In the data rows, 128 means zero.
Here are some points, one per row:
[118 150 125 136 148 170 134 158 136 102 118  89 135 115 144 120 127 124
 145 111 103 133 125 173 150  77 109 119 121 117 193 121 113 148]
[139 116  93 139 125 116 102 172  76 119 151  86 162 123 143  93 133 182
  88 158 137 146 163 156 187 154 110 111 209 107 107 142 108 176]
[141 146  76 144 118 149 105 128 116 119 152 110 135 113  99 123 150 143
 105  83 105 140 156 211 117  89 146 100 125 150 139 173  96 126]
[102  90 155 157 179 172 145  72 148 113  83 109 115 108  85  63 147 172
 128  94 106 117 122 141  82  67 135 146 169 110  90 141 120 155]
[113 183 114  80 140 127 111 112 129 144 133 163 149 126 135 114 161 134
 103  94 123 155 130 170 140 120 151 158 128  91 133 160 153 105]
[ 67 109 133 140 161 100  96 128 172 106 115 155 123 124  90 138 136 116
 103  35  87 169 174 144 101 105 133 169 132 144  97  90 110 118]
[182 109 107 130 146 103  68 189 149 150  86  82  98 136 136 151 114 164
 112 132 159 106 174 148 153 124 129 126 142 143 172 187 167 136]
[121 192 146 159 171 179 122 116 171 218  81 105  85 127 104 120  47 148
 166 146 162 172 159 143 123  81 151 188 133 108 168 162 133 145]
[105 138  62  75 140  58 102  68 190  86 120 128 105 143 154  99 107 125
 124  98  98 149  79 125  26 102 135 113  96 108 114 111 106 128]
[121 108 107 152 154 136 131 170 155 189 123 121 125 123  85  94  88 130
 141  83  73  76 119 147 160 114 127  88  86 197 113 114 106 148]
[162 145  55 103 159  82  72  83 121 163 121 133  81 119 153 145  79 160
 160 147 134  90 150 155 155 116 138 213 121 101 121 151 138  88]
[ 85 133 147 166 188 118 106 119 157 144 176 128  64 138 149 146  58 152
 176 125 126  65 147 143 139  93 100 151 101  99 144 190 138 118]
[157 115 141 173 155 136 111 118  77 114 126  93 105  99 154 102 107 202
 152 109  88 116 195 155 137 118 105 116 164 142 106 150 154 108]
[105 139 117 144 176 153 103 112 152 131 100 130  95  60 141 140  96 166
 159  90 137 143 137 144  66 154 150 116 148 159 101 158 121 115]
[130 140 136  70 132 110  29 168 208 196 139 152 121  92 134 138 140 123
 101 124 117 152 163 170 136 150 143 157 186 124 186 207 179 151]
[185 101  62 114 127  50 134  70 141  87 149 166  86  96 103  71  86 212
 155 138 133 130  82 185 107  89 117  72  78 158 158 150 158 161]
[118 102 113 116 144 176  99 161 158 121 152 114 183 110 152  99 136 199
 155  87 133 103 146 128  95 106 135 183  91 147 112 101 181 166]
[162 204 100 166 149 124 125  82 167 147 135 143 110 154 213 124  56 142
  95 131 121 113 130 152 102  49 195 153 146  89 141 154 151 116]
[ 96  53 102 165 162 172 115 152 121 128 113  67 125  97 126  98 143 151
 170 126 119 168 128 134 118  95 105  74 152 124 124 123 136 174]
[108 117 178 141 204 125 162 100 150 127 177 137 128 111 123 131 123 127
 160 110 167 177 182 131 137  84 140 160 150 107 125 126 106 138]
[152  96 143 114 148 153  83 100 180 118 110 192 145 127 128 118 121 147
 137  72  94 159 128 169 117 124  91 146 137 113 146 127  72 111]
[168 141 140 219 113 108 106 176 200 149 144 106  94  99 152 119  94 170
 170 141 118 104  69 158 106  86 105 133 159 143 125 194 178 117]
[169  94 128 134 124 188 106 124 147 105 134  81 127 183 110  60 119 126
 139  43  96 142 122 202 115  95 118  46 145 112 124 120 150 154]
[136 135  99 121 130 109 124 135 118 148 185 163  83 119 132 153  74  89
 115 106 153 102 179 180  81  87  70 175 126 106 135 146 147  73]
[110 124  61 137 137 104 103 155 144 154 120  93 137  92  88 114 156 141
 117  73 171  92 136 126 145 114 140  85 131 124 115 128 125 155]
[121 144 126 124 146 142  66 121 155 130 112 114 153 166 114  84 155 130
 103  98 150 173 132 160  67  95  80 110 118 125 161 104 166 172]
[129 103 161 147 181 139 141 133 140 143 106 102 153  96  88  92 133 196
 150 153  97 117 170 162  95 126 175 117 158 134 124 136 111 140]
[147 139 101  96 164 166  69 206 116 112 111 126 213  94 109  59 186 130
  55  89 161 183 123 182 162 170 127 121 124 117 119 157 124 103]
[ 88  93 166 172 170 172 108  99  77 138 107 102 102 165 198  69 108 175
 140  72  76 132 110 185 103 105 101 117 120 168 122 176 130 124]
[102 158 166  60 172 164 100  86 173  98  70 118 150 112 148 146  88 124
 135 161 164 138 171 178 158 127 151 151 116 119 110 129  78 111]
[153 138  76 151 162 133 146  92 123 129 124 117 142  96 114 111 127 136
  82 129 118 182 119 165 154 142 120 156 129 146 131 130 123 186]
[ 64  65 149 109 177 123 125 102 166 155 155 173 123  84 160 154  75 148
 161  47 158 194 230 136 101 109 138 170 152 118 163  82  56  88]
[127 106 112 144 177 174 116 158 126 172 129 136 102 136 143 150 118 160
 109 105 110  92 130 120 107 122 147 133 165  70 139 147 144 151]
[154 100 153  90 135 136  92 150 128 124  82 154 124  64 176 159 102 101
 132 141 128 115 199 126 141  92 129 186 175 146 162 197 103  96]
[136  98 119 169 131 141 122 155 216 120 109 167 150 120  91 112 149 136
 154 162 133 137 156 188 119 114 140 118 193 131 126 160 120 124]
[135  83 110 134 123 147  97 143 159 104 121 162 141  96 137 103 107 107
 104 113 111 140 163 118 137 132 136 142 127  84 120 157 158 112]
[142 140 119 156 165 147 108 130 142 190 127 106 138 124 117 216 116 163
 163 145  79 130 154 107  94 100 127 127 175  98 168 123 140 126]
[163 155  69 128 133  75 124 132 173  42 117 128 103 130 164 133 130 176
 114  62 116 135  82 127 131 105 103 111 115 116  80 156  73 142]
[ 83 110 167 195 110 160 121 104 136 154 102 115  62  76 128 110  91 183
 193 141 125 160 135 130 153  92 162  67 152 136  98 110 100 118]
[130 168 162 127 169 132 111 149 199 122 171 156 108 154 165 114 173 100
 118  96 188 120 195 111 135 108 144 168 171 106 160 136 132 108]
[137  94  80 107 108 151 188 154 148 107  95  76 110 121 115  40 110 200
 138 108 115 131 139 149 142 114 127 117 163 105  44 156 120 174]
[164 191  87 183 126 104  65 138 205 129 136 112 131 130 127 115 130 137
 171 125  99 146 133 120 177 187 131 157 149 111 154 151 221 137]
[180 208  86 136 148 161 106 155 172 153 127 111  39 149 107 102 131 140
 155 174  40 107  95 130  88  45 152 120 164 106 100 208 178 142]
[185 123  43 145 180  68 151 122 157  82 109 157  84 144 116 130 118 163
  92  93  96 134 110 155  72 107 115  89  47 127  93 181 163 122]
[153 138  77 141 120  98 126 189 167 131 142 113 142 144 130 125 154 156
 116  35 112 145  62 183 122 131 155 123 128  93 162 129 126 135]
[156 135  97 130 157 113 109 114 151 117 140 125  94 154 191 126  90 112
 110 161 102 146 158 189 137 120  91 138 132  93 191 132 218 105]
[168 108 155  91 186  69 162 132 128 105  54 147 167 130 135 200  82 102
 210 108 193 132 162 137 125 114 138 135 156 124  89 125 101 140]
[179  75  91 161  98 178 121  91 117 121 162  80 112 110 153 113 157 135
 134 104 134 153 120 161 136  87 139 138 121  90  91 100 122 149]
[ 68 102 127 139 166 202 127 100 149 120  97 150 104 139 106 144  93 160
 189 121 125 156 182 129 117 126 148 117 162  92 153 190 154 149]
[141 149 163 131 157 102  75 119 141 127  91 112 131 135  96 107 168 148
  65  89 139 169 191 181 145 149  80 139 102  64 181  83  96 123]
[143 186  90 118 146 193 103 125 157  96 110 122 171 132 136 123 100 105
 151  89 119 146 181 135 136 139 143 100 114 125 126 161 187 128]
[ 97 162 129  93 142 125  97 133 111 141 123 101  87 142 170 132 136 146
 137 126 108 132 189 187 103 124 119 198 128  97 165 215 120 188]
[106 154  72 160  72 185 170  77 149 149 127  95 131 107  87 137 136 180
 132 128 133  78 126 151 110 113 102 121 108 125  81 172 131 154]
[130 127  96 149 116 122  98 105  87 173 110 111 132 155 192 147  62 118
 140 138  90 132 146 146 161  98 150 170 122 123 134 207 172 133]
[138 112 131 129 166 167  75  56 155  92 139 113 159 115 157 133 179 125
  72 117 120 148 136 160 181 113 121  80 135  71 142 146 108 147]
[131 137 176 165 124 119  93  93 126 106 142 114 143 146 109 117 135 118
  70 116 171 203 129 179 113 179 151 167 165 107  89  83  97 144]
[133 181  66 176 177 137 118 153 133 128  72 102  88 118 154 121  75 156
 173 164  55 134  85 165 129 109 121 145 165 149 117 170 171 147]
[166 168  54 209 144 122  79 108 174 133  76 155  64  81 169 126 115 152
 104 186  92 114 150 157 103 140 104 113 149 109 198 143 116 191]
[180 166 120 195 111 116  50 156 112 191 144  80 118 150  99 126 135 113
 129  97  78 131  76 147 147  98 142 119 150  94 150 239 164 178]
[155 122  88 107 138 150  86 127 156  60 109 111 153  91 117 127 117 118
  94  73 116 101 147 189 175 153 129 141 172 103 134 144 139 119]
[120 139 123 194 161 116 117 108 137 132 114 132  80 102 152 146 100 131
 147 207  78  75 132 165 103  61 138 169 148 166 116 184 134 112]
[158  63 142 129 161 146  55 154  85 100 168 150 147 163 103  79 122 124
  77  81 122 160 131 139 131 184 153 138 133  96 183 143  90 165]
[120 131 153 127 123 159 149  95 174 147 110 133  74  76 135  99  90 125
 128 120  79 110 105 115 145 110 173 139 170  92  74 125 163 166]
[130 149 173 184 123 152  93 156 118 188 162 158 115 182 148 217  82 131
 149 121 122 152 221 146 139  84 116 144 154 145 165 119  87  67]
[ 77  89 179 134 179  84 131 122 140 161 149 170 172  73 179  94  61 128
 139  92 115 134 227 177  93 135 128 114 124 105  77  95  84 173]
[107 119 138 148 183 126 164 122 161 136 137  76 115 139 147 110 138 145
 125  77 105 129 101 158 108 106 185 129 133  75 109  74 106 180]
[139 102 107 127 140 144  86 147 120 141 156 158 174 124 102 109 110 153
  98  76 134 125 156 162  98  75 107 102 180 148 119 148 111 157]
[118  89 151 180 125 174  99 159 104 161  97 122 112 145 148 148 143 162
 119 111  99 101 143 147 146  75 159 138 157 131 124 127 159 200]
[150 114 151  73 183 108  96 102 149 116 104 209 162  90 152 100 117 117
 119 116 160 184 134 144 191 183 112 143 152 132 176 148  93 155]
[ 90  87 143 125 160 140  94 141 112 130 145 172 141  95 136 115 113 188
 164 150 120 168 140 174 128  96 149 130 128  96 117 111 115 120]
[ 95  91 149 164 119 155 112 117 109 132 141  51 143 116 118  64 117 144
 144  77  89 134 159 119 110 137 138 113 103  86 141 165 104 175]
[172 212 111 121 137 107  70 134 142 171 139  81 155 109 141 140 144  92
 134 140 135 139 108 176 159 159  66 115 177 103 141 195 195  85]
[164 180  56 164 116 133 106 151 157 174 105 150 100 153 173 137 128 144
 167 151  94 141 134 189 137 121 120 135 140  87  85 200 141 159]
[ 88 110 124 104 161 178 122 100 151 101 148 120 108 152  89 144 112 136
 110 122 102 182 142 132  93 135 176 131 154 127 129  94 120 152]
There is one direction along which these points spread out most. Take the direction at right angles to it along which they spread out most. Go by this last direction. For each point below, how far along it does it lie, from 0 to 99? 50 is the average, and the first point above lies past it. One standard deviation of the points above along it is 16.
[155 103 151 158 110 143 125 151 135 107 117 157 125 109 151 144 120 144
 146  91 110 137 122 163 112 150 143 129 136  90 141 148 116 127] -> 50
[175  73 133 144 139 114 142 107 151 115  93  64 146  75 115 109 117 168
 113 123 123 205 129 169 177 127 135 150 147  82 121 213 129 179] -> 62
[108  83 133 135 188 124 128 143 115 131 158 153 127 133 179 155 127 107
 143  69 138 120 176 188 130 137 105  99 124 192 128 165  71 114] -> 41
[165 116 112 136 176 164  96  89 139 113  76  95 126 125 116 101 114 179
 162 125  89 169 143 170 162 138 152 170 167 135  56 138 105 138] -> 57
[ 91 152 129 139 174 136 106 161 116 135 161 123 146 105 108 106  91 173
 113  33 152 122 140 167 169 125 123 161 146  83 106 174 175 155] -> 53
[ 99 181 121 108 158   0 109  56 154  29 115 213  95 115 160 136  56 155
 128 116  93 122  86 192  81  67 107 147  61 127 176 144 138 102] -> 39
[183 165 162 131 168 182  57 128 130 138 121 122 160  63 136 111 117 113
 118  87 155 184 161 165 166  92 143 202 122  75 142 148 185 139] -> 37
[129 132 155 118 196 183 141 103 102 105 120  95 117  76 117 100  54 164
 153  83 117 105 132 134 107 117 125 110 157 120 128  90  80 199] -> 58
[159 111  62 146 170  97 112 173 156  45 148  88 123 115 153 134 131 141
  61 112 119 165  91 220  88 156  85  79  71 108  65 138 102 158] -> 83
[208 106 123 169 123 178 129 127 121 170 112  60  99  91 132 107 161 187
  81  83  90 127  79 147 156 121  90 104 188 108 140 124 160 141] -> 76
[106 133  97 138 119 105 111 194  83 134 156 131  83  90 137 133 181 169
 142  40 136 131 142 163 138 149 148 131 113 113 160 134 107 179] -> 60
[123  91  92 176 131 139 125 107 108 136 109 161 117 135 133 111 176 121
 164  92 138 104 102 155 117 114 146 132 143  91 112 122  78 146] -> 61
[196 196  94 182 102 103 162 107 142 185 111 142  58 110 144 151  80 146
 136 193 117 100 117  79 142  89 133 147 132 132 113 210 194 126] -> 36
